Turns, then the turns between two rows, first turn first; the first pair answered:
Tomu (before -> after):
[-2.53 -2.56  2.04  3.67 -2.57  0.65 -1.01 -0.18 -2.76  2.78 -1.41  0.88
 -1.49]  ->  [-2.39  1.45  0.05  0.50  0.88  1.46 -4.56  2.77  0.55  0.30 -1.25 -4.05
  0.06]
[-1.28  4.28 -2.72 -2.65  2.91  1.18 -0.29  1.13  2.86  0.04  1.92 -4.53
  0.74]  ->  [ 1.92  0.98 -0.60 -2.01  1.38 -3.60  4.69 -0.91  2.22  0.18  2.91  3.34
  1.10]
[ 0.87  3.66 -0.86  1.74 -2.53 -0.18 -5.15 -0.66  0.37  1.38 -1.13  0.77
 -7.75]  ->  [ 2.38  5.12 -0.86  0.43 -1.79 -1.54 -5.24 -0.16  2.76 -0.14 -0.52  1.45
 -7.28]
[ 2.15  2.61  0.86 -1.74 -0.93  0.01  1.97  2.06  4.14  0.88 -1.80  1.23
 -3.58]  ->  [ 0.60  0.73  2.11  0.24 -2.82  0.59  3.09  1.44  1.41  1.78 -2.44  2.80
 -4.83]
ket (before -> after):
[-1.06  3.82 -2.14  0.65 -1.33  0.63  1.64 -2.63  0.72 -1.52 -0.24  2.22
  0.02]  ->  [-0.51  2.32 -2.10  0.44 -0.09  0.21  1.81 -2.67  0.64 -2.18  0.76  1.96
  3.06]
[ 4.05  0.07  1.79 -0.21 -0.66 -7.73  0.24 -0.63  2.96 -1.08  1.49  4.88
 -1.22]  ->  [-0.97  3.19 -2.29  0.99 -1.57 -4.25  3.09 -1.33  0.49  1.49  2.83  3.29
 -6.45]
[ 0.89  0.91  0.77  1.24 -0.06 -1.92  1.23  1.03  0.80 -1.75  3.52  2.53
 -1.10]  ->  [ 0.49  1.59 -0.11  1.36  0.03 -1.49  2.05  1.20  0.64 -1.08  4.51  2.42
 -1.64]
gop (before -> after):
[-1.34  1.41 -3.01 -1.11  4.46  0.38  4.52 -0.42  3.62 -1.42  6.11  0.40
  5.99]  ->  [ 0.85  5.40 -0.14 -1.16  1.71 -3.34  4.59 -0.66  4.84 -0.39  3.82  4.91
 -2.55]
[-0.10  0.91 -1.68  0.63  0.53  1.05  3.32 -0.24  0.31  1.02  3.13  1.07
  0.70]  ->  [ 0.45  1.00 -1.63  0.80  0.40  0.38  3.75 -0.54  0.61  0.76  2.44  2.01
 -0.51]
[-4.79  2.01  1.08 -0.69 -2.57  3.82 -2.29 -0.55 -1.10 -1.03 -1.49  0.10
 -0.37]  ->  [-3.44  0.40  0.90 -0.38  0.03  2.54 -1.41  0.05  0.68 -2.65 -0.24  0.12
  4.86]
Zaluz (before -> after):
[ 4.46 -2.85  1.66 -0.76 -0.57 -2.26  0.00  1.26  1.01  0.20  3.45  1.81
  5.70]  ->  [ 3.33  2.87  1.67 -0.24 -4.04 -0.96 -2.08  1.51 -0.45  3.27  0.53  0.92
 -5.84]
[ 0.08 -0.75  1.56  0.70 -2.25  0.75 -0.39 -1.67 -0.77  2.92 -0.78 -2.34
  1.48]  ->  [ 1.22 -1.04  2.18 -0.28 -1.91 -1.27  1.70 -1.48  0.03  1.86  0.22 -0.06
  1.90]
[-2.82 -5.85  5.37  3.08 -4.02  0.94 -4.77  0.97 -1.80 -0.05 -0.91 -0.31
  0.01]  ->  [-0.13 -6.50  5.88  2.41 -2.97 -2.91 -1.69  1.07  0.45 -0.90  0.24  3.85
  1.14]
Now pairs of rows:
Between the rows of a pair lie 2 to 3 turns.
[ 0.31 -1.41 -0.46 -0.42  1.90 -2.27  0.05 -0.18  1.18 -2.88  0.57 -2.34
  5.69]  ->  [ 0.13  4.70 -0.42 -0.78 -0.34 -2.39 -1.81  0.27  0.99 -0.58 -1.93 -1.94
 -4.43] => gop, gop, Tomu
[ 4.95 -0.08  2.48  1.28  3.63  0.17 -6.14  3.12  1.03 -3.60  0.73 -1.87
  4.62]  ->  [-1.49  1.73 -1.84  4.88 -0.09  4.39 -0.88  0.90 -6.34  0.89  2.67  0.22
 -4.67] => Tomu, Zaluz, ket
[ 2.77 -5.90 -0.36  0.59  1.54 -3.71  2.90 -1.21  0.20  1.44 -1.10  0.78
  7.06]  ->  [ 0.00 -0.57 -1.98  2.02 -2.20 -3.07  5.65 -2.12 -2.59  5.24 -1.88  2.81
 -4.64] => gop, ket
[ 0.12  4.58 -1.13 -3.78  4.32  0.98 -2.71  1.95  3.95 -1.70 -1.06 -5.98
  2.99]  ->  [-4.76 -2.67  0.90  3.84 -2.08  3.50  0.25 -1.71 -5.67  3.26 -2.68 -0.44
 -2.50] => Zaluz, Tomu, Tomu
[ 3.04  3.14  2.20 -3.78 -0.32 -4.55 -3.03  1.09  3.51 -0.04 -1.92  3.83
 -0.57]  ->  [ 0.02 -4.75  1.51  0.38 -1.19 -1.20  0.79 -1.40 -2.99  1.30 -0.33  5.24
  4.45] => Tomu, gop, Zaluz
[-1.69 -3.53 -0.84  1.46 -1.35 -1.28  3.79 -4.17 -4.65 -0.56  2.94  1.19
  4.43]  ->  [-2.23  6.08 -2.02 -1.83 -0.90  0.12 -2.98 -2.00 -0.68 -0.39 -0.05 -5.11
 -3.66] => gop, Zaluz, Tomu
[ 1.63 -3.09  2.34 -1.32  0.68 -0.66 -0.42  0.52  2.12 -0.94  0.97  2.14
  6.90]  ->  [ 0.76 -1.40  0.99 -2.07  1.32  1.08 -2.52  1.64  3.13 -1.41  0.47 -0.89
  6.80] => Tomu, Tomu, Tomu
[ 2.72 -1.61  2.31  1.65 -3.11 -3.45  0.77  0.40  0.56 -1.40  0.24  4.65
 -0.95]  ->  [-1.83  2.66 -1.51  1.95 -2.68  3.15 -0.79  0.99 -1.79 -0.11  0.06 -1.85
 -4.72] => ket, Tomu
[ 6.59  2.11  2.29 -1.92 -1.16 -3.12 -6.95  0.67  6.30 -2.09 -3.68  1.41
  0.81]  ->  [ 4.11  3.58 -5.61 -3.39  3.28 -1.84  0.76  0.24  6.41 -3.28  3.60  1.10
  5.06] => ket, gop, Tomu
[ 1.11  3.78  0.50 -0.86 -1.93 -1.72  1.32 -0.49  0.94 -0.10 -0.03  3.37
 -7.10]  ->  [ 0.65 -4.01  0.79 -0.01  1.80  2.03 -2.60  0.27  0.21 -2.04 -0.92 -2.95
  6.58] => Tomu, gop, ket
[ 2.70  4.59  0.75 -5.01  3.09 -2.67 -2.88  3.05  5.50 -2.13 -0.65  0.73
  0.61]  ->  [-2.36 -3.45 -2.06  1.36  1.02  0.76  6.37 -0.89 -3.01  1.21  3.03  5.20
  2.07] => Tomu, ket, ket
[ 1.26 -2.57  3.80  1.89  0.39  2.02 -4.82 -0.96 -1.51  1.31 -5.40 -4.49
  2.84]  ->  [ 4.99  2.24  4.13 -2.07  1.56 -4.42 -2.69 -0.19  3.51 -0.13 -4.53  0.09
 -0.52] => Tomu, Zaluz
[-2.06  4.76 -2.94 -1.99  1.30  1.81 -0.10  1.51  2.50  1.36  4.32 -1.95
 -2.33]  ->  [-1.19 -3.11 -0.56  1.02 -0.16  0.09  3.80 -1.04 -1.43  1.79  4.69  3.39
  3.21] => Tomu, Tomu, ket
[-0.23 -4.71  2.17 -0.42  1.66 -0.89  2.41 -0.49  0.83 -4.76  0.93  1.12
  3.43]  ->  [-2.61  1.47  1.94  0.59 -0.95  0.63 -0.26 -0.17 -0.51 -1.55 -1.72 -0.55
 -7.44] => Zaluz, Tomu
[ 1.40 -2.94  2.69  2.31  3.11 -0.17 -0.98  1.37 -0.80 -0.59 -0.97  2.78
  4.83]  ->  [-1.69  4.05 -1.20  2.12  2.13  2.46 -2.23  1.39 -1.49  1.21 -1.70 -0.87
 -4.17] => gop, ket, Tomu
[ 1.84  3.44 -1.33 -3.96  1.11 -2.73  0.43  1.22  5.44 -2.22  0.90  2.22
  0.45]  ->  [-1.50  5.24 -4.88 -2.47  0.65 -0.32  2.91  0.30  2.84 -0.93  2.52  1.50
 -1.89] => ket, ket, gop
[-0.88 -0.46 -1.19 -0.44  1.60 -1.79 -0.14 -0.36  1.00 -0.28  1.40 -1.36
  3.25]  ->  [ 0.11 -1.52  1.92  0.39 -0.19 -2.60 -1.75 -0.66 -0.14  0.24 -1.03 -0.27
  2.44] => Tomu, Tomu, ket
[-3.56  1.24 -3.11  1.51 -2.21  1.53  4.64 -1.60 -3.21  2.03  2.21  2.56
 -3.50]  ->  [-0.84 -0.52 -2.75 -1.41  2.75  1.54  0.42  0.79  2.12 -1.58  2.49 -2.16
  7.80] => Tomu, ket
[ 2.15 -0.15 -0.18 -1.18 -0.34 -4.48  3.64 -0.36  0.38  0.23  1.79  5.09
 -0.48]  ->  [ 1.24 -3.35 -0.46 -0.94  0.76 -2.25  1.43 -0.09 -0.15 -0.94  1.94  1.57
  5.58] => gop, Zaluz, gop
[ 1.30 -3.27  2.71 -0.05 -1.72 -1.58  1.34 -0.57 -1.53  0.03 -0.10  3.80
  1.73]  ->  [ 2.46  3.00  1.81 -3.10  0.34 -2.37 -1.17  1.55  3.23 -1.49 -0.26  0.58
 -1.09] => Zaluz, Tomu, Tomu
[ 1.90 -1.31  1.26  3.64 -6.04 -4.84  0.82 -1.57 -1.86 -1.58 -2.71  5.18
 -4.83]  ->  [ 4.25  1.79  0.04  0.24 -3.12 -6.60  0.85  0.27  3.14 -4.58 -1.71  4.07
 -2.66] => Tomu, Tomu, Tomu
[ 1.75 -2.45 -0.44 -0.84  2.21  0.82  2.39 -1.20  1.83 -0.99  1.77 -1.69
  4.78]  ->  [ 1.03  2.16 -1.12 -0.59 -0.37 -0.36  4.56 -1.77  1.52  1.73  1.49  1.57
 -3.94] => gop, ket
[ 0.91  0.65  0.14  2.18 -1.09 -2.86  3.04 -1.46  0.60  0.47  0.11  5.87
 -5.81]  ->  [-0.93  6.10 -2.40 -1.16  1.55  0.80 -1.82  1.00  3.72 -0.85  0.14 -2.79
 -5.12] => Tomu, Tomu
[-1.33  4.43 -0.84  1.32 -0.91  1.32 -1.41  0.41 -1.60 -1.38 -2.49 -4.10
 -4.81]  ->  [ 0.81 -2.48  0.28  1.98  1.41 -1.20  3.63  0.19 -1.12 -3.89  0.67 -1.04
  5.48] => Zaluz, Tomu
[-0.81  4.74 -4.10  0.16 -0.45  1.06  2.23 -0.24  3.66  3.26  1.56 -1.91
 -6.47]  ->  [ 3.86 -2.69  0.83 -1.06  2.13 -1.19 -2.60  1.06  7.26 -0.99 -0.84 -3.05
  4.61] => Zaluz, ket
[ 1.45  0.91  4.90 -1.13 -5.13 -2.26 -3.50  1.96 -1.80  3.00 -1.25  2.44
 -8.72]  ->  [ 3.20  1.59  1.09 -6.23  2.08 -3.59 -3.40  3.88  4.47 -3.00  4.16 -2.99
  3.57] => Tomu, gop, Tomu
[ 2.12  4.19 -0.86  0.33 -1.08 -2.84  0.51 -0.25  2.10  1.05 -0.99  1.58
 -6.10]  ->  [ 1.76 -0.37 -2.21 -0.43  3.03  0.14 -1.59  0.71  3.38 -1.62  0.57 -3.73
  5.21] => Tomu, Zaluz, Tomu
[-3.64 -5.24 -3.04  1.16  3.42  5.51  2.85 -0.30 -4.29  1.26  2.57 -3.19
  2.79]  ->  [ 1.19 -3.77 -2.04 -1.55  4.53 -1.04  5.82 -0.03  0.49 -1.30  5.45  1.59
  4.93] => Tomu, Tomu
[ 4.75 -1.26  3.36 -2.39  1.09 -1.91 -2.54  1.90  3.89 -0.60 -2.24  1.41
  5.15]  ->  [-0.82 -0.26 -3.90 -0.52  2.00  2.35  5.64 -0.24 -0.67  1.27  4.35  1.01
  4.00] => ket, ket, Zaluz
[-1.47  1.37 -0.52  2.37 -2.80 -1.93  3.08 -0.14 -2.77  1.82  0.41  1.27
 -2.86]  ->  [-0.18  5.05 -2.41 -1.29 -0.21 -2.84  1.49  2.03  1.46 -0.54  1.59 -1.64
 -1.70] => Tomu, Tomu
[-3.08  1.50  7.02  4.37 -2.29  2.63 -5.72  1.24  0.00  2.01 -4.43 -0.69
 -2.38]  ->  [-1.73 -3.71  6.40  4.34  0.37  1.94 -3.38  0.93  0.37  0.27 -2.37 -0.42
  6.93] => Zaluz, Tomu
[-2.40 -0.51  2.69  3.59  2.02  5.59 -4.61  3.27  0.78  3.56 -0.54 -4.97
  0.07]  ->  [ 3.07 -3.66  6.05  2.95  1.32 -2.63  2.13  1.58  2.97  2.80  1.09  5.49
  1.53] => Tomu, Tomu
[ 1.98 -4.25  3.34 -0.82  1.23 -1.46 -3.65  0.63  2.42 -3.10 -1.21  0.17
  7.93]  ->  [ 2.54 -4.45  6.06  0.93 -2.65 -3.79 -2.59 -1.09  0.04 -0.26 -2.90  5.86
  0.40] => Tomu, gop
